One vector is turned by the same rotation once a tick. Each row is the vector after some number of ticks, and that number follows the row.
The counts run from 0 to 320.
[  3  -4 -12  15  28  -3  -6  19  -6   6  -5  -7  10  10  -3  15  26   4
  18 -13  -8   8  -3  -7  -6  -2   5  -4 -14  -2 -28   3  14  15  -1]
178
[ -4   2   3 -27   3 -16  10  23  -6  -4  15   0 -18   5 -11  -8  -7  -6
  24  -3  12  -9  -4  10   6 -19  12  15  18  -5   4  17  -1  -9 -18]
154
[ 18   1   9 -11 -10  18 -22  10   9  20   0  -9 -14  10  27   3   4   3
  10  -6 -15 -12  16  -4 -11  -9  15 -23   1  -4   1   1 -12 -16   2]
307
[-13 -14  -4  22  17   7 -16   0  18 -10 -13 -14  30  -3  -7  16   4  -6
  12  -7   5   3  -3  12   7  22   8  -7   5   0 -16 -13   3   5   8]
109
[  0  14  -5 -20   0  18  13  10  -6  13  -8  -2 -16  27  18   8   4  -8
   3  -3   3  -1   6 -10  16  -6   8  -1   4  -8  22  10  -7  12  31]
228
[ 20   2  11  13 -23   5   3  -2  22  -2  -6   5  -7   2 -19 -36 -12 -11
   1  -1   7  -5   8   6   4   6   1  -2 -30   3   1   1  -5 -12   7]
59
[  8   8   2   4   7  -7 -16   0 -24  15  -1 -13  24 -15  -2  16 -11  -3
   0  -1 -20   6   2   2 -17  12 -17 -13 -21  -2  -7 -21  -9   6  -4]
182
[ 19  -4  11   7 -20   3   0   7  22  -6   2   5 -10   3 -17 -37 -16 -11
   5  -2   6 -10  10  10   2   1   5   1 -26   3  -3   3  -5 -15  -5]
60
[ 17  13  -1  -3 -15  -3 -15  -3 -13   6  -2  -2   6   6 -21 -14 -13  -3
  30  -4  13   9   5  15   6   0  15  -2  -2   3   1  32 -11  -1   3]
233
[ 13  17 -10  19  16  19   2 -11  -7   1   6   5  11 -10 -13  -2   0   5
  18 -17  -8  -8   1  -3   4   7  14  -4   5   1  14  33  12  13 -11]
3
[ -4  20   3   5  11  11   8   3   4  -2 -32  -4  -3   0   0  -7  -6   1
 -26  -9   3  -5  -1   2  -6  -2  -6  -4 -15   4   8   3 -29  -1  32]
55
[  5  15   7   4   5  -5  -3  15   0  24  15 -19   6   6  -7   2   6   6
  10 -27  -7 -24  -6  -9 -21 -14   3 -10   9  -9   6   8   9 -21   4]
76
[  7   2   6 -13   4   4  15   5 -10   0  16  19 -11 -17   3 -10  16   1
  19   8 -13  -4  -3 -16  21   3  23   8  10   5  19   8  15   1 -24]
83
[ 13   0   9  -3  -4  16 -21  10  20   5  -4  -7   5   1  14 -11  10   4
  20  -8 -11 -10  14   0  -3   1  30 -24   4  15   0  16 -13 -11   5]
305
[  2  -1   3 -27  -5 -17  11  17  -2   0  19   5 -19   4 -14 -18 -10 -14
  29   3  13  -8  -1   8  11 -13  12  11   7  -5   9  12   4 -10 -19]
153
[ 10  21   5   1 -17  -6  -3  -9 -33  19   7  -9  15  -9   2  18   6   7
  12  -5 -13  18   0  -9  -5  16   3  -8 -13   5   4  11 -16  15   7]
91
[-19   2   4   2   9  -1   4   7   7  -7  -2 -29  17   6   0  24  21 -15
  16   2   3  15  -9   7  17  22  14  -9  12   0   4  12  -9  18  11]
18
[  6  -4  -2  13  21   9  -3  -6  -7 -10  -5  22  -2 -20  -8   1  -2  -7
   0  13  -9   4   1   3  11  21   3  13 -21  -8  10 -27   4  -4 -32]
186
[ -5   7  -8  -8   4  -2   8 -10 -33  -6  20  10 -12   2  -6  14  -6  -6
  13   5   8  14  -5   5  15   3   1  18   6 -14  22   6   0  12 -28]
13
[  6  -1  -7  24  19   1 -13   9   8 -11   8 -21   8  16 -15  -2  18  -1
  -9  -1   1   5   0   8 -23   0  -2  -2 -35   4 -16   1  -6  -4 -15]
270
[  8  18   6   2  -3   7   5  -4  12  23  -7 -11  -4   1  -4  -8 -15 -20
  -4  -1   6 -21  -3  -7   7   1  -9 -18  -6 -14  36  -4   3 -17  15]
148
[ 12   7  10   0  -3   0   6 -15   3  16 -14 -20  20 -20  -8   7  -1   5
  11  12 -13   1 -22  -6   7  13  -5 -20  -8 -13  -6 -18  21  -2  16]
252
[ -1  13 -15   1  14  -2   0  11   1  -6  -1  -3   4   4 -18 -11 -21  -2
  12 -22  13 -16   8  14  -4 -19   1 -11   8  16  -2  35 -14   8   7]
143
[-22  -1  -2   7  20  -3   1   5  -6 -12   1  -8   8   7  -9  13  18 -12
  16   0  12  18 -16   9  24  16   7  10  20  -3  17  20  -2  14 -10]
16
[-14 -13 -10  10   1   8   3  -4  11 -21   4  17  16   3  -3 -23  10  12
  -5 -21  13  -9   2  -4  10   0  -1  -1  27  27   0  12   2  11   8]
211
[ 17  -2  -5  10 -10  11 -23 -20   1 -15   8   4  10  14 -16 -34  -1  19
  -7  -4  14   4   2   9 -12  -8  -6  -2 -17  12  -2   3  -3 -11   2]
129
[  6  -5  -5 -14   1   7 -22   3 -11  -4  18  17   9   3  -4 -32 -10  -4
   7   6  10  -8   8   1   9  -8   1  -3  17  15  30  12   1  -7 -14]
222
[ -1  -7 -16  -7  -3  -1  16 -20  -4  -8  -9  11 -13   8  15  19  11  19
   1   3  14   8 -13  -8  13  -4  -3  -7 -11  -5 -22 -29   8  12  16]
34
[ 13   1   8 -18 -20  -8  13   4   3  10  14   3 -12   4 -12 -26 -13 -18
  20  10  12 -13   3   1  18  -2   4   2  -7  -8  22  -3  15 -13  -6]
151
[-21 -19   1  -4  13  -5   5  28  -1 -15   6 -11  10  17   2   9   9 -15
  -8   1  -9   8   9   9  -1   8  -3  18  -6   0 -17 -24 -12  13   4]
191
[-10   6   3 -14  11  -5  20   0 -18 -10  -9  -9  16 -15   5   2  10   6
 -21  17 -18  18 -16  -8   8  10 -15  -4 -11  10  -3 -11  -6  22  10]
263
[  2  25  -2   6  15   9   0   5  13  14 -15 -16   0  -1  -3   2 -20 -10
  -4 -13   5 -26   0   5  -3  -7  -2 -22   4  -5  26  15 -11 -10  16]
146
[ -3  -4   2  -3 -21   6  12  -9  -7 -12  19  12 -17  13  15   2 -13  15
 -28 -11   6 -12   1  -6  -8 -10 -15   5   9  -3   0 -29 -13  -4  -5]
206
[-10   5  -6  -2  13  -1   8  -5 -26  -9  11   9  -7   4 -10  11   5  -5
  13   3  12  15 -10   6  19   9   6  21  12  -8  20  14   0  12 -27]
14
[  8   6   3 -19 -13  -2   5  -3 -26  14  30 -15  -4   8   7  14 -15 -17
   7   9 -13   0   6   0   3   4  -5  -4  -6 -19  22 -12   4  12 -14]
10
[ 10   7   2   6   9   0  -8 -13 -21   4  -3  10  10 -28  -6  10 -16  -2
  -2  10 -16   4   0   3  -3  19  -9  -2 -25  -4   5 -26  -5   2 -21]
184
[-10   1  -5 -24  16  16  -1  23   3  -5   0   1  -5   6  19  -6  -7 -10
   2   8  -4 -11  10  -2  16 -10  14  -7  25   9  25  15 -14   6  -3]
225
[  3  12   7   2   3   0   1 -10   0  19 -22 -26  22 -17  -5  12   3   7
   6   3 -12   1 -26  -7   3  10  -7 -20   1 -13  -5 -13  15  -3  19]
251
[  6  15  -8 -15 -10  12  10   2 -10  18  -6  -2 -12  29   7   3   4  -8
   6  -5  10   6   6  -7  15  -3   8   2  -6  -8  20   9  -4  13  37]
229
[  5 -13 -20   6   8 -10 -12 -18  -6 -12  -5  11  12   8 -13  -6  12  22
  14  -7  24  10  -9   5  -2  -8  -7  -4 -13   8 -27 -11  11   6  12]
37
[-16   6   4   1  -2  -3   6   0  10  -4  -3 -35  16   4   6  32  13 -12
  14   3  -2  12  -5   9  12  20  13 -15   5  -3  -3   5 -12  15  16]
19
